In the data rows, 500 means zero.
A hidden rule labels the rows of this table. It goes by one to three of the table's principal directions, not those with the most spread.
[561 305 648 472 639 524 600 556 508 592 476 530 446 473 629 326 527 492 621 509 401 454 518 446 548 510 549 461 457 474 580 604 442 513 532 466 442 583] Px
[389 211 267 216 371 450 553 589 613 608 206 369 297 350 684 494 366 521 403 365 555 620 503 310 812 773 554 572 537 402 848 609 390 648 490 662 651 560] TD
[603 678 576 697 539 541 464 400 564 304 639 545 569 619 288 445 551 453 407 561 436 499 530 660 371 393 376 593 464 577 156 408 613 430 536 428 382 437] TD
[487 373 658 549 604 553 481 590 451 598 543 538 417 323 434 454 518 606 493 532 483 384 556 462 531 424 685 539 436 611 560 436 559 476 531 558 455 489] TD
[314 605 566 365 514 453 382 481 526 701 451 492 660 476 637 605 588 753 710 377 562 533 264 717 329 541 487 234 663 306 549 601 512 471 416 518 388 395] Px
[408 517 279 409 363 520 512 579 470 639 443 367 521 400 488 669 422 468 464 384 601 475 546 395 663 625 540 521 561 519 815 479 439 493 391 692 658 436] Px
[553 319 599 680 702 627 521 642 327 603 691 662 435 415 469 446 447 443 743 797 418 457 389 421 286 311 696 328 429 624 602 350 526 369 603 345 471 493] TD
[455 450 396 359 463 481 547 489 399 667 392 333 605 632 536 555 456 379 662 396 400 695 390 461 536 672 449 204 511 365 708 629 401 544 486 520 544 443] Px
[489 328 819 247 388 349 522 592 601 614 521 751 335 359 823 316 559 716 486 489 485 412 481 503 484 588 665 323 456 679 423 492 450 563 534 360 442 666] Px
[368 293 372 340 438 525 483 628 480 799 306 406 476 420 571 626 394 532 684 514 530 597 409 382 530 559 713 362 517 456 864 494 385 561 504 619 593 400] Px
[322 488 499 521 570 478 437 449 548 586 474 522 480 373 576 605 445 736 563 362 670 543 513 560 453 446 548 444 629 427 456 520 526 453 372 617 415 391] ZQ
[544 574 415 561 435 622 402 354 444 582 552 331 608 386 376 732 292 640 658 437 637 435 431 645 435 494 571 551 604 357 787 434 634 341 371 608 449 229] ZQ
[371 547 395 348 517 479 389 395 401 669 311 267 639 478 528 749 395 706 776 339 584 591 308 629 428 600 553 382 606 138 886 664 519 535 370 641 465 287] Px
[423 495 299 452 340 497 432 525 489 607 381 471 498 375 581 633 374 608 606 469 571 552 405 539 488 553 626 536 601 365 596 442 468 493 460 560 524 389] Px
[628 300 835 334 593 476 550 431 672 443 578 557 361 458 644 313 439 656 512 439 529 348 530 517 555 638 522 450 402 638 620 669 572 514 479 440 403 613] ZQ
[329  66 638 328 671 575 504 625 496 926 379 511 327 218 707 433 439 731 722 506 489 460 378 429 566 534 774 271 518 444 894 522 499 469 518 546 435 444] TD
[610 309 551 518 567 490 594 503 484 482 442 505 416 570 520 300 528 333 469 559 297 589 565 410 601 518 486 458 373 497 364 543 433 561 609 387 475 605] Px
[501 419 621 658 591 617 423 515 536 538 615 576 353 209 381 592 323 759 621 508 644 410 539 582 376 368 740 707 531 572 667 309 654 347 419 663 386 298] Px
[520 789 364 477 341 355 503 365 425 150 507 534 552 753 505 549 455 335 309 451 606 593 578 404 475 555 312 580 528 516 360 545 474 585 510 430 627 616] Px
[369 674 554 538 692 508 451 496 481 561 500 443 731 725 419 510 729 483 642 478 380 583 315 670 349 470 330 240 513 397 293 664 508 522 527 466 403 470] TD
[594 267 466 573 524 639 438 461 358 700 601 420 473 301 520 710 309 478 832 518 583 580 393 465 449 465 641 301 560 350 940 435 502 279 420 531 523 378] ZQ
[351 442 759 483 712 400 608 511 560 298 526 730 308 809 544 275 775 222 149 553 528 609 742 158 593 331 290 436 377 824 198 534 443 630 702 405 623 856] Px
[372 394 522 418 579 543 545 514 389 546 528 483 415 416 539 568 341 619 525 497 682 498 463 351 482 487 570 460 580 544 861 510 579 502 498 581 564 462] Px
[459 793 241 595 435 498 343 366 472 422 441 389 730 706 384 675 533 375 622 444 457 689 315 696 366 552 315 394 592 234 342 540 495 435 473 468 474 371] Px
[702 703 555 543 442 468 566 468 379 349 676 579 710 829 540 393 568 221 654 600 325 548 368 548 306 552 323 252 459 529 319 585 428 468 587 227 499 628] ZQ
[579 465 502 488 464 532 491 408 617 547 347 402 540 480 521 445 398 549 564 383 502 477 587 562 557 542 545 682 560 334 620 540 473 476 444 606 401 373] Px
[416 294 322 389 397 474 452 582 550 563 360 445 239 249 523 664 482 471 266 460 656 460 682 255 833 542 628 709 436 559 792 403 442 549 447 684 741 596] ZQ
[394 424 343 277 295 329 499 559 815 494 142 472 321 432 653 472 611 568 199 350 530 512 702 445 837 636 515 825 441 480 308 559 339 752 463 656 600 627] Px
[279 713 242 320 372 310 411 431 710 459 137 381 635 638 662 598 611 545 399 185 632 672 548 551 619 651 304 594 685 201 391 733 318 665 364 702 539 510] Px
[642 778 626 587 523 500 484 331 571 315 645 446 651 680 308 499 553 485 429 449 468 363 583 689 435 499 338 586 423 573 318 536 613 459 422 474 403 436] Px
[507 770 518 553 341 517 475 419 419 401 711 530 628 563 386 661 460 516 397 529 676 458 496 546 336 382 413 503 613 628 492 335 610 406 471 484 548 414] ZQ
[461 660 404 565 386 579 503 457 474 509 584 381 578 487 316 731 417 471 395 409 710 460 641 443 545 428 465 647 590 605 685 376 552 422 394 716 613 355] ZQ
[459 294 418 583 612 604 436 605 587 676 384 439 421 257 501 582 525 620 652 527 507 496 451 553 556 413 639 635 522 336 596 489 475 469 465 643 467 432] ZQ
[558 571 377 648 428 641 486 551 503 453 644 430 490 384 206 557 476 443 275 601 487 352 551 525 596 469 499 702 450 693 478 290 644 412 521 557 560 411] TD
[534 800 241 516 390 403 514 493 358 325 436 415 696 803 413 521 651 158 417 501 317 669 439 497 505 601 241 451 480 356 331 570 386 594 554 404 622 594] TD
[447 545 463 457 377 578 410 486 535 653 532 437 560 363 473 685 416 687 600 479 626 427 378 636 434 505 590 491 601 475 676 408 587 409 431 582 487 324] TD
[467 274 761 654 775 553 510 544 460 547 574 677 342 435 471 353 562 486 506 632 473 529 603 374 419 244 611 439 443 616 435 382 528 429 604 449 417 543] Px
[465 486 727 731 730 513 482 446 685 287 543 696 347 413 406 294 549 745 296 569 547 420 665 607 404 232 524 831 492 610   0 408 661 512 559 499 269 481] Px
[359 584 309 205 200 394 491 488 683 739 197 336 652 522 655 566 449 662 502 271 527 550 463 627 597 732 508 465 642 341 566 583 369 625 376 645 486 330] TD
[630 360 543 638 642 568 727 582 511 334 575 631 369 626 522 215 483 254 422 684 391 495 639 290 539 401 427 666 418 671 370 481 452 533 654 387 530 670] TD
[389 583 352 596 565 453 424 481 455 476 418 560 532 591 505 512 520 434 591 513 432 664 432 540 386 473 475 404 532 362 309 484 449 485 513 442 454 455] TD
[481 817 365 457 318 512 382 427 221 647 584 291 834 545 332 822 463 596 712 490 456 533 188 770 275 562 490 224 577 310 658 456 603 443 421 462 488 233] Px
[437 233 588 289 375 442 424 675 619 850 351 486 403 272 636 539 693 513 454 389 468 475 583 400 763 587 684 340 427 566 644 488 322 533 468 625 599 614] ZQ
[568 512 382 520 473 530 617 471 331 361 570 445 463 623 385 400 399 255 321 561 396 508 550 330 630 607 407 495 415 621 544 470 554 518 601 400 606 560] TD
[491 572 574 608 715 452 587 461 452 307 508 556 542 669 505 334 597 462 450 537 439 559 534 489 410 382 336 541 511 435 239 625 504 582 559 416 418 594] Px
[510 366 397 510 450 542 600 577 451 527 463 525 358 487 523 417 400 306 466 499 440 547 605 290 666 583 570 564 447 605 595 433 432 498 568 529 604 556] TD
[633 414 366 574 391 618 556 402 554 384 627 490 356 311 522 579 108 573 539 474 733 448 565 455 519 550 553 747 622 528 805 383 601 334 384 591 523 369] Px
[500 646 441 581 473 484 422 459 514 394 574 512 555 374 475 573 426 753 527 472 571 427 409 713 386 507 520 583 572 438 306 511 609 473 407 505 388 404] Px
[453 535 726 437 525 500 503 427 614 596 496 522 583 568 537 425 477 668 597 382 529 522 482 634 363 496 500 401 591 509 481 535 540 471 470 547 329 363] TD
[528 613 427 688 603 488 526 487 601 261 456 493 504 649 333 439 624 333 295 500 467 550 703 456 570 387 345 763 437 541 161 525 460 573 523 572 512 572] Px
[516 554 583 569 461 464 540 501 518 351 603 730 429 490 614 355 461 567 438 575 540 477 515 512 368 416 506 581 565 599 240 400 536 475 563 370 432 562] TD
[612 476 496 528 493 568 604 537 438 433 599 444 500 621 369 455 561 257 376 620 400 494 521 387 586 493 383 505 394 642 517 473 515 522 611 433 616 599] Px
[376 414 622 425 693 521 547 581 353 535 646 565 451 406 557 467 361 725 616 561 589 404 339 449 361 543 608 281 519 636 748 585 627 507 502 462 470 491] Px
[599 709 348 653 377 576 519 480 454 495 693 450 721 638 389 674 483 328 646 538 498 584 415 608 342 457 352 361 574 518 409 427 463 365 429 472 536 399] ZQ
[456 411 502 370 337 571 470 432 488 640 491 376 398 336 447 634 410 580 346 413 623 415 551 445 709 561 576 568 512 559 780 380 619 450 486 609 590 421] TD
[746 445 475 524 388 488 478 406 732 442 306 303 491 538 356 421 671 305 308 379 276 536 710 602 814 584 377 783 338 353 273 547 413 565 491 577 472 542] ZQ
[425 608 597 652 530 506 617 476 417 188 777 800 372 639 514 406 396 406 271 631 737 534 629 255 337 286 398 555 594 867 285 328 599 444 628 389 580 633] Px
[609 539 375 534 494 521 442 424 499 308 563 302 415 368 261 689 507 444 190 462 615 296 698 425 798 549 433 793 352 568 690 507 610 505 380 638 675 566] ZQ
[421 147 462 508 656 648 558 657 396 682 478 422 290 232 382 478 332 515 462 571 517 481 547 261 654 497 716 536 466 609 972 390 563 466 547 660 576 419] TD
[373 524 542 630 669 420 439 537 517 357 455 744 412 535 626 430 604 541 539 575 557 589 506 461 340 308 522 554 539 455 178 510 448 536 569 431 446 627] ZQ
[619 708 422 546 367 515 493 506 293 397 728 523 617 631 435 635 600 276 507 678 449 457 347 509 410 476 371 368 442 564 467 421 530 445 567 290 657 618] ZQ
[639 517 488 837 616 555 555 462 563 186 618 640 405 578 350 360 501 335 326 661 480 512 708 438 472 264 421 788 429 645  30 386 530 466 588 423 459 582] Px
[431 631 315 653 487 563 546 477 466 397 521 450 585 647 369 588 477 355 399 522 599 605 568 411 488 370 368 589 586 543 341 459 494 501 533 569 581 462] Px
[577 640 455 727 603 586 483 443 472 333 646 471 553 513 245 501 418 453 450 518 491 465 561 570 425 453 435 628 499 552 447 422 620 387 455 543 431 374] TD
[533 807 285 538 432 374 385 402 568 267 441 538 625 623 594 573 573 478 538 476 515 491 419 681 403 560 334 608 555 257 271 601 441 514 402 401 489 554] Px
[786 343 509 370 206 513 483 466 748 649 359 361 537 370 596 466 491 517 543 429 395 437 535 660 671 639 558 633 480 350 559 507 386 487 437 525 448 461] ZQ
[495 673 404 562 420 484 534 472 426 350 563 558 527 674 457 506 495 325 437 535 486 584 499 451 450 496 387 514 509 563 354 438 499 499 563 425 571 541] TD
Which label does each new row get?
[482 484 283 636 644 356 541 616 668 243 303 499 373 482 436 412 657 432 199 490 440 492 811 391 742 457 453 880 330 529  47 631 339 740 436 625 559 693] Px
[469 365 532 473 551 499 501 488 549 418 463 501 364 386 577 484 499 566 367 436 644 480 586 378 653 484 488 634 536 495 539 581 521 535 512 578 550 628] ZQ
[490 593 615 319 372 410 480 437 423 423 560 508 559 501 625 571 501 642 408 464 685 432 437 480 451 514 454 434 596 502 632 573 551 556 495 450 563 592] ZQ
[254 275 638 258 544 456 504 628 321 612 406 531 279 366 576 563 408 602 430 430 701 580 527 146 585 528 723 410 512 648 999 505 517 620 589 675 677 581] Px
[337 364 669 332 588 461 461 604 414 673 469 537 376 382 520 506 565 611 439 500 519 390 515 363 587 526 687 362 393 659 738 489 535 564 536 540 563 559] TD
[437 530 372 328 340 442 462 478 739 569 325 388 536 462 641 658 522 602 480 320 684 479 551 539 637 594 447 630 600 390 615 615 389 566 344 688 577 493] ZQ
[536 736 607 749 502 510 512 509 541 316 646 679 557 707 324 458 694 280 337 605 490 562 664 485 346 216 362 643 496 698  80 295 485 450 595 467 502 549] Px
[552 311 375 331 351 495 485 574 748 680 261 366 444 321 571 460 440 599 493 410 426 433 531 568 723 714 631 636 459 423 643 546 403 566 420 628 484 430] TD
[313 553 625 174 387 308 482 562 673 521 365 577 458 471 739 495 588 758 353 331 686 411 541 473 562 623 529 507 554 600 538 645 436 688 432 601 550 624] Px
[596 516 446 487 477 446 443 425 564 421 410 447 472 568 448 510 553 392 449 508 399 496 562 534 591 560 471 578 358 438 433 525 465 543 486 456 519 538] ZQ
[630 380 355 364 339 447 543 474 703 494 282 371 389 496 598 538 507 392 471 408 452 534 618 475 765 655 466 738 397 370 578 589 351 613 433 589 604 581] ZQ
[567 377 848 657 703 606 597 545 540 462 698 671 399 604 410 313 719 351 389 697 425 449 610 401 465 218 435 504 372 784 238 395 561 462 692 380 475 665] ZQ
[592 601 323 502 350 496 510 430 566 410 424 465 551 572 552 455 436 451 524 490 424 506 440 614 524 616 425 637 532 356 364 522 483 507 508 427 470 474] TD
[528 364 725 476 573 575 529 609 471 649 535 513 411 427 396 404 632 462 447 566 366 381 553 441 596 455 616 521 354 660 614 409 546 502 605 520 508 541] TD
[333 481 448 672 802 464 531 476 693 334 377 621 419 640 567 391 546 490 501 466 584 642 643 435 452 345 381 638 549 452 157 631 416 561 480 576 417 556] ZQ
[509 554 325 518 457 506 377 494 539 475 429 366 517 450 339 657 545 469 419 508 488 464 494 555 603 547 503 600 418 446 528 486 517 519 454 569 570 463] Px
[458 516 428 525 390 596 553 567 515 475 622 558 396 377 446 608 338 626 415 641 687 353 502 447 466 408 609 722 531 735 598 303 622 482 518 547 594 429] Px
[431 206 518 339 290 563 479 586 672 710 367 373 240  44 501 725 396 751 260 345 837 396 755 325 834 447 744 890 572 603 958 336 516 524 394 913 666 438] ZQ
[679 599 216 382 258 527 415 373 565 544 366 207 694 492 451 651 369 522 602 475 430 458 321 749 539 722 439 564 539 178 747 555 510 481 386 487 489 305] TD
[548 545 483 501 473 432 562 526 421 379 518 617 485 665 635 495 549 310 606 570 481 650 457 402 396 460 413 456 501 456 461 531 379 545 564 390 592 660] ZQ
[374 565 637 432 495 466 582 456 502 364 585 593 437 585 551 514 480 544 265 467 788 461 654 292 500 371 418 581 594 727 550 485 557 551 528 561 608 599] ZQ
[456 472 624 502 754 486 538 487 279 539 609 494 533 528 471 523 417 547 666 530 510 466 473 425 359 469 563 258 451 523 791 580 545 478 436 473 472 452] Px
[549 266 409 354 229 620 607 547 583 593 519 463 324 280 601 421 274 567 343 497 563 415 470 415 741 684 580 617 568 646 673 388 584 465 578 512 578 496] TD
[531 411 559 620 562 527 560 586 596 248 557 646 201 401 445 432 581 438 193 599 603 374 743 294 692 348 517 949 371 756 325 406 550 571 601 562 634 739] ZQ
[420 352 562 542 670 520 569 597 586 472 564 554 338 291 498 432 421 696 359 478 643 325 676 388 611 464 610 639 472 728 513 527 557 526 420 637 487 532] Px
[639 373 574 497 416 473 534 637 525 540 518 557 453 393 551 341 668 429 393 559 308 430 538 495 648 534 546 500 385 584 262 489 420 544 580 405 507 681] Px
[480 560 298 391 227 495 388 443 535 640 346 301 594 383 457 668 429 618 468 364 507 507 437 646 627 652 565 538 557 344 542 474 510 512 429 602 507 336] Px
[483 433 801 425 596 348 638 470 693 288 468 727 331 645 685 204 530 572 332 433 550 532 727 386 489 461 450 598 454 708 179 613 448 661 555 464 412 690] Px
[448 196 625 406 546 495 509 607 673 635 341 630 235 253 720 360 531 648 477 498 540 415 598 406 647 462 691 706 494 491 604 463 445 534 532 571 480 597] Px
[583 491 474 478 470 509 479 541 614 452 547 442 460 283 495 584 454 665 406 460 651 211 623 510 648 546 588 746 461 591 649 552 530 506 346 632 553 532] ZQ
[555 229 683 568 838 423 576 624 576 489 315 601 330 495 590 284 729 394 515 601 352 510 733 325 576 297 574 679 324 423 443 604 304 649 545 518 475 716] ZQ
[656 512 244 538 331 553 425 367 585 444 319 308 500 578 371 554 495 268 438 496 347 566 519 572 709 610 424 719 402 289 432 467 479 496 544 485 549 458] TD
[481 357 639 515 529 533 532 591 451 582 614 557 400 302 537 534 491 591 483 462 620 440 585 386 560 429 616 481 519 646 608 459 511 455 470 599 539 558] ZQ
